Each row has a hidden score. How much does it go up from the first row of each pair to the second? 20 means little or no change, 40 a big rise and 0 a big fall. The score is a weighted sum of the row's numbers plus the product of two more (or one squared), each taken from its middle value.
{27, 13, -45, 23, 13, -1, -7, 28, 26, -63, -4, -27, 19, -46, -23, 22}
{-22, 18, 30, 6, -8, 26, 14, -35, -24, 32, 15, 6, 8, 1, 12, 18} -> 28
{28, -27, -6, 9, -2, -9, -32, 30, 35, -24, 20, 10, -25, -41, -14, -31}
{-16, 27, -2, 9, 0, -5, 23, -11, -22, -3, -7, -13, 15, 27, 20, 19} -> 19
{20, -13, -7, -16, -9, -13, -29, -11, 3, -4, -22, 7, 12, -12, -7, 2}
{7, 24, -32, -9, 0, 0, -6, -3, -6, 1, -12, 6, 37, 10, -8, 8} -> 23
{-2, -41, 12, 22, -18, -8, -33, 11, 38, -4, 20, -4, -19, -21, -2, -43}
{16, 34, 1, 15, 4, -32, -4, 23, 13, -5, -7, -2, 16, -24, -4, 3} -> 23
{-2, -14, 41, 22, -2, -19, 16, 9, -15, 19, -6, -11, -28, -6, -25, 14}
{-22, 7, -2, 31, -25, -5, 13, -11, -11, 36, 4, 4, -7, -16, 31, -15} -> 19
{-5, 6, -2, 16, -22, -22, 9, 25, 9, -12, -16, 6, -56, 16, -23, 7}
{-20, 15, -23, 24, 7, 44, -5, -39, 1, 21, 21, 11, 16, -40, 20, 2} -> 7
{-8, -18, 4, -6, -19, 15, 1, -6, -3, 15, 10, -5, -1, -8, -5, -5}
{-15, 25, -36, -29, -26, 8, 7, -17, 4, 26, 9, 1, 27, 5, 33, -15} -> 21
{-17, 17, -1, -53, 20, 44, 13, -22, -19, 7, -3, 14, 28, 22, -16, 30}
{-2, 23, -34, -11, 11, 6, 21, 6, -24, -36, -28, -22, 64, -10, 23, 39} -> 14
{15, -10, 44, 16, 22, -14, -33, -29, 30, 31, 41, 1, -16, -27, 21, -43}
{-18, -16, -3, -22, -8, -40, -14, 18, 17, -10, -21, 9, -9, 14, -12, -19} -> 15
{2, -14, 11, -35, -10, -31, -13, 0, -7, 8, -29, 27, 0, 14, 21, -12}
{13, 1, 17, -6, 20, -14, 29, 23, -40, -19, -47, -19, -8, 9, -35, 44} -> 19
{-3, 2, -1, -35, 14, 47, 15, 15, -13, 5, -14, -2, -25, 13, -22, 8}
{19, -35, 19, 5, 3, -36, -20, 5, 26, -25, 17, -9, -29, 9, -27, 2} -> 11
{25, 2, -29, 8, 11, -35, 9, 31, -9, -43, -32, -31, 52, 25, -4, 34}
{12, -47, -17, -2, -13, 13, -43, 26, 36, -14, 8, -11, -30, -26, -40, -29} -> 19
{5, 9, 12, -32, 0, -9, -15, 12, -6, 24, 9, 28, -1, 3, 20, -11}
{-30, 2, -4, 4, -22, 6, 10, 26, -21, 21, 10, -2, 7, 2, 33, -4} -> 14
{-19, -15, 38, 16, -35, -10, -3, -8, -11, 6, -17, -5, -13, 9, 27, -10}
{34, -59, 12, -5, 20, 31, -80, -32, 48, 4, 50, 15, -30, -68, 20, -70} -> 18
{3, 28, -47, -22, -2, -23, 12, -2, -17, -10, -45, 14, 38, 31, 25, 11}
{-51, 9, -13, -19, -25, 19, -11, -24, 10, 42, 23, 34, 3, 1, 25, -20} -> 17
{-26, 14, -39, -24, 28, 14, 7, -14, 1, 23, 0, 11, 17, 12, 13, -7}
{27, 14, 38, -13, 38, 14, 28, -5, -29, -2, -20, -10, -16, -5, -23, 20} -> 22
{0, 38, 21, -10, -11, 1, 22, -17, -34, 37, 2, 22, 9, 11, 38, 11}
{-34, 22, -22, 18, -18, 30, 19, -13, -5, 39, 20, -1, -5, -5, 32, -15} -> 6
{8, 11, 0, -1, 14, 1, 2, 19, 14, -4, 1, -16, -27, -9, -38, 21}
{-8, -33, -3, 4, -20, -17, -17, 12, 19, -16, 10, 1, -57, 8, -41, -12} -> 20
{23, 16, 1, 24, -16, -7, 2, 33, -10, -23, -27, -18, 37, 1, 14, -6}
{-18, 33, -14, -19, -19, 22, 9, -18, -41, 13, -25, 22, -6, 4, 34, 20} -> 25
{-5, 33, -19, -25, 2, 29, -7, -22, 6, 34, 9, 21, 38, 11, -1, -6}
{22, -4, 36, 27, -15, -35, -30, -16, 31, 4, 27, 20, -26, -17, -2, -29} -> 33
{0, -3, 28, -3, 28, 9, -3, -23, -26, 6, -10, 12, -4, 3, -1, 15}
{-7, -35, 26, -21, 18, -39, -13, 39, 3, -15, -4, -26, 24, 14, -14, -7} -> 33
{9, 6, 42, 29, -19, -9, -13, 21, -19, -1, 3, -19, -31, -14, -5, -6}
{9, 7, -46, 0, 6, -18, 5, 33, 6, -54, -29, -11, 4, 15, -13, 18} -> 16
{11, -20, 16, -23, 14, 0, -26, -4, -5, -6, 0, 12, -9, -33, -32, -14}
{3, -23, 37, 24, -42, -28, 5, 35, -17, -1, -16, 7, -33, 5, -16, -1} -> 27
{21, -40, 15, 20, -2, -11, -34, 10, 16, -19, 13, -4, -40, -11, -22, -33}
{-12, 22, -22, 13, -23, -14, 9, -2, -6, 24, 5, -4, 28, 4, 30, -19} -> 20
{0, 42, 7, -17, 38, -2, 25, -2, -25, 8, 12, 23, 49, 54, -12, 28}
{24, -11, -30, -21, 13, 2, 3, 21, 4, -43, -21, -10, -24, -25, -12, -1} -> 10
{-1, 24, -9, 17, 10, 27, 28, -11, -25, 20, 18, -17, 46, 0, 33, 13}
{-6, 22, 48, 2, 7, -5, 22, -18, -38, 15, -25, 5, -5, 1, -13, 25} -> 15
{17, 34, -43, 25, 22, -50, 14, -2, 8, -57, -44, -18, 20, 16, 8, 24}
{12, 9, -15, -32, 8, 21, 33, 0, -40, 0, -40, 29, -9, 19, 15, 20} -> 33
{8, -27, -30, 20, 10, 10, -21, 30, 35, -5, 12, -23, -16, -22, -14, -32}
{0, -51, 23, 8, -12, -23, -24, 1, -1, -4, -16, 32, -20, 19, -39, -13} -> 13
{18, -45, -13, 15, 29, 4, -58, -10, 50, 3, 37, 9, -21, -44, 34, -58}
{-16, 40, -4, -7, -27, 12, 17, -24, -3, 21, 14, -3, 29, 16, 26, 17} -> 22
{24, 11, -20, 5, 11, -17, 15, 19, -12, -25, -31, -27, -7, 4, -14, 24}
{-30, 24, -2, -18, -9, 27, 29, -29, -6, 29, 10, 22, 24, 31, 29, 24} -> 24
{9, 10, 34, -19, 49, 10, 17, -20, -41, 11, -3, 3, -20, -16, 6, 21}
{3, -42, -10, 15, -6, -9, -14, 41, 25, -23, 9, -3, -34, -13, -27, -15} -> 16
{-1, 25, -11, -7, 18, -11, 26, 11, -11, -9, -6, -15, 40, 21, 13, 3}
{5, 19, -15, 5, 9, -44, 42, 24, -2, -29, -39, -7, 23, 32, -11, 29} -> 18
{-12, -39, 13, 10, 10, -20, -25, -9, 57, 2, 32, 13, -37, -27, -21, -27}
{-8, -7, 34, 23, -17, 9, -12, -11, -14, 26, 20, -7, -30, -14, 19, -20} -> 27
{-14, 26, -26, 12, -9, -23, 9, 8, 7, -8, -16, 6, 33, 4, 15, 4}
{-5, -4, 4, 15, -25, -22, 6, 22, -3, -15, -1, -30, 28, 24, 2, 10} -> 28
{-27, 22, -14, -25, -21, 10, 22, -22, 1, 48, 31, 18, 10, 15, 39, -5}
{-23, -5, 4, 5, -6, 4, 11, -8, -7, 13, 11, 9, -4, 9, 30, -7} -> 14
{-4, -12, -3, 8, -9, -25, -27, -26, 30, 16, 30, 22, -30, -2, 66, -38}
{36, -36, -9, 29, -17, -13, -41, 11, 15, -27, -1, -4, -36, -47, -10, -36} -> 15
{-7, 2, -17, 21, -23, -14, -2, 36, 25, -28, -2, -6, 7, -3, 21, 4}
{2, -9, 23, -25, 20, 3, 15, -13, -10, 9, -4, 3, -11, 20, -17, 16} -> 23
{2, 9, 2, 1, 13, 45, -2, -20, -22, 7, 3, 7, 3, 17, -17, 3}
{9, 23, 57, 16, -9, -27, 36, 12, -64, 8, -25, 15, 7, 2, -1, 16} -> 29
{-26, 13, 24, -13, -7, 22, 8, -33, 0, 60, 15, 22, 9, 20, 21, -3}
{19, -39, 29, 14, 15, 5, -16, 20, 23, -6, 19, -15, -41, -19, -55, -21} -> 15
{10, -26, 26, -7, -17, -31, -52, -25, 41, 17, 27, 22, -40, -30, 16, -60}
{11, -13, 9, -9, -4, -28, -9, 31, 7, -5, -14, 6, -39, -9, -22, -31} -> 18
{12, 15, 32, -15, 52, 14, 13, -16, -29, -2, -12, 10, -5, 1, -12, 21}
{-2, 1, -41, -30, 8, -8, 0, 0, -16, -19, -38, 43, -9, -4, 14, -18} -> 24
{11, -27, 21, -6, 9, -21, -48, -36, 39, 17, 37, 31, -29, -32, 37, -49}
{-1, -5, -17, -12, -11, 45, 1, -7, -6, 15, 36, 5, 3, -14, 12, -16} -> 20
{-26, 34, 37, 14, 19, 26, 16, -41, -10, 56, 40, 11, 23, -16, 21, 7}
{1, 17, -1, -40, 17, 41, 20, 0, -28, -5, -29, 19, -22, 6, -17, 27} -> 24
{16, 9, -21, -3, -9, -30, 26, 26, -3, -42, -50, -29, -3, 30, -11, 29}
{22, 0, -19, 4, 11, -23, 18, 28, -15, -31, -39, -33, 15, -1, -40, 27} -> 16
{4, 14, -15, -17, -2, 15, 0, 14, -22, -24, -30, -5, 33, 28, -12, 20}
{-25, -7, -34, -38, 20, 33, 0, -9, 10, 16, 11, 27, 10, 6, -16, 0} -> 18
{5, 19, -47, -7, -8, -9, 34, 7, -9, -13, -25, -9, 55, 39, 19, 13}
{3, 20, -19, 25, -5, -5, 5, 7, 2, -13, -3, -8, 27, -30, 25, 9} -> 15
{-17, 0, -18, -23, 51, 31, -7, -16, -9, 20, 4, 19, 13, -2, 25, -21}
{3, -8, -11, 15, -19, -3, 7, 5, -31, -20, -13, -26, 14, 23, -7, 12} -> 14
{14, -1, -15, 13, -5, -18, 4, 34, -11, -54, -41, -11, 10, 2, -7, 25}
{14, -23, -15, 28, -13, -31, -6, 51, 7, -28, -18, -5, -45, 12, -9, 0} -> 27
{-23, 1, 5, 29, -28, -14, 32, -1, -1, -1, 17, -17, 15, -10, 25, 17}
{21, -2, 25, -8, 22, 27, -2, -10, 0, 4, 0, -6, -35, -1, -48, 21} -> 28
{15, 10, -22, -9, 21, -18, 14, 37, 38, -40, -7, -10, 4, -9, -28, 16}
{-29, 4, -28, 3, 15, 53, -8, -32, 7, 22, 35, -9, 13, 7, 17, 7} -> 37
{-33, 7, -12, 2, -13, 39, 3, -26, -3, 26, 20, -4, 16, 13, 27, 6}
{13, -36, 16, -3, -11, -34, -30, 14, 33, -6, 17, -5, -20, 22, -41, -18} -> 11
{19, 25, -8, -10, -5, -46, 29, 28, -4, -36, -31, -16, 5, 20, -22, 22}
{31, -32, 1, 22, 13, -20, -23, 28, 30, -28, 15, -14, -38, -50, -46, -14} -> 12
{40, -46, -7, 11, -20, 14, -47, 20, 34, -11, 17, 4, -40, -51, -18, -37}
{40, 4, -8, 20, -2, -45, 11, 36, -29, -52, -24, -42, 60, 19, -26, 28} -> 16
{-13, -6, -19, -8, 4, 39, -5, 20, 8, 5, 30, -28, 27, -28, -1, -16}
{3, 6, -1, -45, 24, 31, 18, 12, -17, 16, -15, -18, -36, 17, -11, 33} -> 21
{-19, 14, 4, 15, -5, -2, 15, 11, -1, 7, -8, 1, 1, 11, -6, 15}
{8, -7, -16, 40, 1, -22, -24, 14, 26, -28, -7, -14, -4, -22, -28, -7} -> 12
{-2, -15, 21, -40, -9, -22, 5, -5, -37, -3, -34, 21, -12, 65, -8, 3}
{-11, 11, -5, 11, 29, 18, 2, -5, 8, 29, 21, 7, 21, -12, -10, 9} -> 16
{-2, 22, 40, -4, 4, 3, 26, -5, -43, 16, -4, -1, 4, 20, 4, 17}
{-31, 1, -12, -15, -10, 50, -10, 4, 13, 24, 31, -3, 17, -11, 26, -35} -> 29
{3, 15, -9, 17, -5, -28, 9, 30, -9, -15, -10, 4, 17, -1, 19, -14}
{-12, -16, 35, 9, 15, -36, -31, -6, 38, 0, 34, -10, 10, 4, 23, -14} -> 24
{-3, 32, 0, -19, -1, 21, 32, -20, -36, -6, 3, -10, 18, 29, 20, 37}
{31, 4, -20, 0, 27, -3, -3, 31, 38, -26, 5, -23, -9, -18, -50, 8} -> 15
{-19, -25, 15, -9, 10, -10, 27, -6, -6, 10, 7, -9, -14, 48, 2, 10}
{-23, -35, -15, -22, 1, 0, -44, -25, 47, 20, 41, 12, -19, 10, 7, -47} -> 13
{20, -29, 2, 5, 10, -16, -31, -25, 51, 4, 43, 32, -32, -52, 17, -59}
{-5, 26, -3, 34, -15, -13, 21, -12, -15, 8, -10, -14, 21, 22, 7, 26} -> 11
{-5, -16, 26, -24, -6, -40, -4, 16, 6, -2, 8, 23, 7, 5, -2, -18}
{10, -14, -14, 44, -22, -8, -23, -12, 44, -24, -8, 3, -35, -21, 0, -19} -> 16
{-26, 0, 45, 33, -17, 11, 11, -11, 5, 9, 26, -21, -13, 9, -5, 7}
{-4, 20, -1, 19, 10, -27, 22, 13, -13, 10, 14, -15, 26, 8, 14, 15} -> 17
{18, 8, 41, -1, 16, 10, 5, 4, -35, -8, -20, -45, 7, 15, -46, 51}
{-4, -26, -2, 8, 19, 21, -34, -5, 36, 1, 35, 14, 6, -20, -10, -15} -> 14
{8, 3, -22, 15, -37, -27, -3, 3, 25, -26, -17, -7, 2, 9, 17, -2}
{-8, -18, 7, -44, -17, -30, -31, 6, -9, -3, -8, 4, -1, 42, 4, -28} -> 23
{8, -11, 56, 4, -27, -22, 2, 19, -8, 17, 19, -16, -36, 1, -21, -27}
{-8, 12, -32, 6, 12, 18, -8, -16, 6, 21, 6, -9, 10, -12, -20, 20} -> 14
{9, -14, 59, 26, -38, -28, -9, 25, -3, 14, -14, 8, -44, 3, -12, -20}
{2, -60, 11, 8, -15, 17, -29, 24, 1, -28, -9, 5, -36, 34, -45, -10} -> 26
{23, 37, 3, 18, 20, -30, 27, 16, -31, -33, -26, 4, 31, 16, -10, 36}
{-4, 49, -6, -7, 24, 15, 48, -12, -38, 21, 10, 19, 39, 22, 36, 42} -> 23
{-1, -17, 33, -7, 10, -31, 0, 33, 0, -12, -4, -24, 15, 7, -15, -1}
{18, -22, -14, 10, -22, -17, -13, 37, 24, -43, 7, -14, -27, 1, -37, -10} -> 17
{36, 8, 17, -6, 21, 3, 1, 10, -51, -13, -34, 4, 27, 15, -20, 16}
{24, -38, 7, 23, 1, -4, -41, 9, 45, 3, 28, -3, -30, -55, -48, -33} -> 12
{5, 14, -17, 19, -5, 0, 5, 22, -3, -19, -2, 4, 23, -15, 31, -14}
{-6, 41, -5, -6, -22, 2, 19, -12, -9, 15, -7, 19, 23, 6, 29, 6} -> 27
{6, -29, 36, 5, -16, -34, -23, 14, 14, -18, 13, 5, -11, 0, -7, -18}
{19, -26, 21, 0, 16, 13, -47, -10, 36, -5, 33, 3, -10, -19, -37, -19} -> 22
{10, 11, -8, 23, -16, -23, 20, 5, -22, -15, -14, -14, 14, 22, -11, 20}
{25, -38, 45, -14, -6, -15, -65, -10, 42, 6, 40, 16, -37, -33, 15, -44} -> 20
{28, 23, -17, -13, 2, -15, 45, 28, -14, -23, -11, -17, 40, -13, 22, 9}
{-25, 28, -8, 6, 3, 28, 28, -13, -44, 14, 14, 10, 17, 49, 17, 34} -> 26
{-28, 13, -13, -18, -6, 39, 11, -2, 0, 22, 25, 12, 38, -14, 1, 8}
{-12, -23, -13, -32, 18, 9, -10, 12, 11, 0, 2, -24, -4, 15, -35, 12} -> 32
{14, 7, -12, 11, 11, -23, 15, 22, -13, -29, -16, -16, 40, 36, -5, 15}
{37, 23, -6, -5, 16, -20, 17, 20, -26, -35, -41, -16, -2, 16, -11, 34} -> 25
{-13, 0, -27, -16, -5, 51, -21, -22, 4, 16, 21, 2, -1, -4, 10, -4}
{3, -10, 27, -11, 31, 7, 5, -18, -23, 26, 7, 8, 5, 1, -6, 15} -> 17
{0, -3, -43, 29, 4, -4, 11, -1, 32, -23, -1, -14, 0, 3, 18, -4}
{21, -45, 23, 10, 12, -5, -33, 5, 43, -13, 33, -3, -18, -14, -48, -20} -> 21
{14, 20, -29, 39, -4, -29, 17, 12, 12, -1, -11, -18, 28, -10, 2, -3}
{10, -31, 12, -3, -15, -22, -39, -7, 33, -17, 22, -17, 2, -4, 12, -15} -> 23
{12, 0, 46, 22, -15, -5, 23, 22, -11, 23, 1, -7, -30, -5, -7, 1}
{17, -13, -17, 25, 9, -1, -39, 13, 47, -11, 6, 7, -36, -53, -28, -22} -> 11
{3, -10, 36, 22, 20, -14, 22, 26, -32, -6, -1, 1, -12, -10, -34, 14}
{15, 3, -41, 8, -4, 4, 9, 11, 33, -13, 5, 24, 12, -31, 9, -28} -> 22
{-39, 15, -41, -18, 19, 41, 8, -29, 13, 27, 9, 30, 17, -12, 34, -10}
{15, 31, -17, 9, 3, -15, 11, -3, -18, -34, -34, -25, 37, 20, 7, 36} -> 18
{7, -26, 41, -8, -15, -43, -32, -27, 32, 1, 32, 23, -23, 22, 12, -26}
{30, -22, 3, 26, 6, -8, -38, 6, 37, -13, 20, 29, -29, -71, -25, -41} -> 20
{-6, 26, -9, -36, 31, 14, -2, -23, -5, 36, -3, 51, 23, 4, 6, -16}
{-9, 18, 16, -26, 4, 7, 23, -10, -34, 10, -8, 4, 19, 15, 18, 25} -> 18
{22, -53, 22, 8, -5, -29, -47, -6, 32, -15, 11, -10, -27, -23, 6, -33}
{-8, -20, 43, 31, 1, 6, 6, 20, -40, 3, -1, -35, -13, -11, -14, -6} -> 27
{43, 10, -46, -4, 20, -33, 20, 44, -10, -85, -45, -54, 24, -2, -32, 50}
{14, -30, 4, -37, 5, 9, 20, 22, -14, -32, -35, 6, -4, 0, -13, 2} -> 24
{7, 33, 0, -6, -33, 7, 15, 5, -17, 7, 6, 2, 32, 0, 16, 3}
{-20, 25, 8, 7, -6, 22, 24, 9, -28, 21, 4, 3, -18, 10, 5, 13} -> 19
{2, -21, -17, 7, -1, -4, 10, 39, 18, -31, -11, -25, -15, 9, -46, 15}
{16, -32, 24, -4, -13, -19, -45, -33, 26, -4, 8, 33, -28, -20, 2, -28} -> 20
{-1, 2, 11, -36, 6, 8, 15, 2, -13, 21, -5, 13, -36, 25, -24, 2}
{-15, 11, 3, 13, -8, 10, -17, -41, 5, 28, 14, -7, -5, 4, 32, 5} -> 13
{0, 9, 1, 8, -10, -11, 23, -12, -23, -24, -24, -22, 42, 21, 16, 33}
{-26, -2, -4, 12, -1, 24, -19, -8, -10, 21, 11, 3, 6, -2, 8, -6} -> 25
{-27, -7, -23, -22, 10, 46, -17, -25, 20, 20, 41, -1, 10, -11, -26, -16}
{34, 33, -6, -4, 22, -40, 29, 8, -31, -42, -55, -22, 36, 4, -14, 50} -> 17
{3, -38, 47, 4, -8, 4, -51, 1, 13, -8, 14, 5, -35, 1, -40, -17}
{17, -36, 15, 1, -2, -13, -57, 4, 50, -2, 25, -11, -25, -29, -22, -21} -> 18
{21, 18, -25, 14, 11, 4, -4, -5, -10, -7, 2, -6, 28, -40, 16, 7}
{-22, 18, -21, -48, 2, 16, -7, 0, -18, 7, -21, 7, 26, 30, 6, 1} -> 25
{-9, -11, -16, -3, -23, -26, -21, 15, 13, 2, -12, 7, 0, 16, 3, -18}
{-5, -2, -13, -3, -24, 2, -12, -9, -10, 39, 29, 19, 6, 12, 15, -21} -> 31
{21, -30, 6, -21, -9, -28, -25, 1, 42, -19, 19, 28, -24, -31, 46, -50}
{-10, -17, 0, -7, 2, -8, -27, -31, 45, -6, 24, 23, -21, -11, 8, -39} -> 11
{5, -12, -16, -7, -27, -41, 14, 27, 8, -43, -26, -26, 4, 32, -21, 24}
{-26, 13, -4, -6, -3, 30, 23, -12, -24, 12, -14, 14, 2, 30, -8, 23} -> 25
{-30, 11, 23, 19, -9, 27, 25, -26, -39, 34, 17, -8, 5, 12, 19, 10}
{-5, -8, 29, 14, 7, -23, -17, -12, 54, 0, 49, -6, 4, -18, -12, -25} -> 12
{-17, -10, 17, 7, -8, -25, -12, -23, 35, 8, 19, 19, -20, -20, 24, -38}
{10, 23, 28, 25, 19, -16, 32, 0, -40, 6, -29, 0, 17, 15, -8, 33} -> 26
{8, -29, 17, 4, -4, -22, -44, -36, 52, 0, 37, 16, -19, -31, 24, -42}
{-18, 1, 9, -4, -4, 9, 15, 2, -6, 5, 9, -11, 1, 7, -8, 0} -> 24
{-13, -21, 11, 17, -45, 4, 3, 11, -4, 25, 2, -9, -11, -4, 19, -11}
{4, 0, -17, 11, 2, -11, 2, 17, 5, -34, -19, -2, 2, 16, 2, -1} -> 16
{-11, 0, 4, 10, -7, -9, 9, 17, -5, -30, -23, -3, -38, 6, -39, 23}
{-16, -3, -34, 8, 9, 11, 11, -1, 4, -6, -10, -10, 6, 15, 0, 6} -> 25
{2, 43, 20, 6, -5, -4, 38, -19, -13, 33, 30, -30, 33, -6, -2, 28}
{-34, 28, -8, -10, 9, 43, 5, -22, -2, 38, 34, 45, 3, -18, 41, -16} -> 20
{-26, 1, -33, -21, 9, 19, -11, -19, 11, 22, 3, 16, 11, -4, 4, -10}
{21, 6, 34, 6, 18, 3, 15, 14, -26, -5, -24, -10, 22, -17, -37, 38} -> 21
{18, -48, 5, -6, -11, 15, -45, 2, 40, -3, 31, 3, -32, -24, -27, -33}
{6, 33, -29, -22, 18, -1, 38, 8, -30, 4, -29, 26, 28, 0, 12, 20} -> 27
{-21, -1, 5, 3, -4, 0, 4, 4, 8, 2, 5, 28, 28, 2, 7, -10}
{19, 4, -27, 37, 2, -29, -18, 14, 21, -49, 0, -15, 9, -16, -15, 7} -> 19
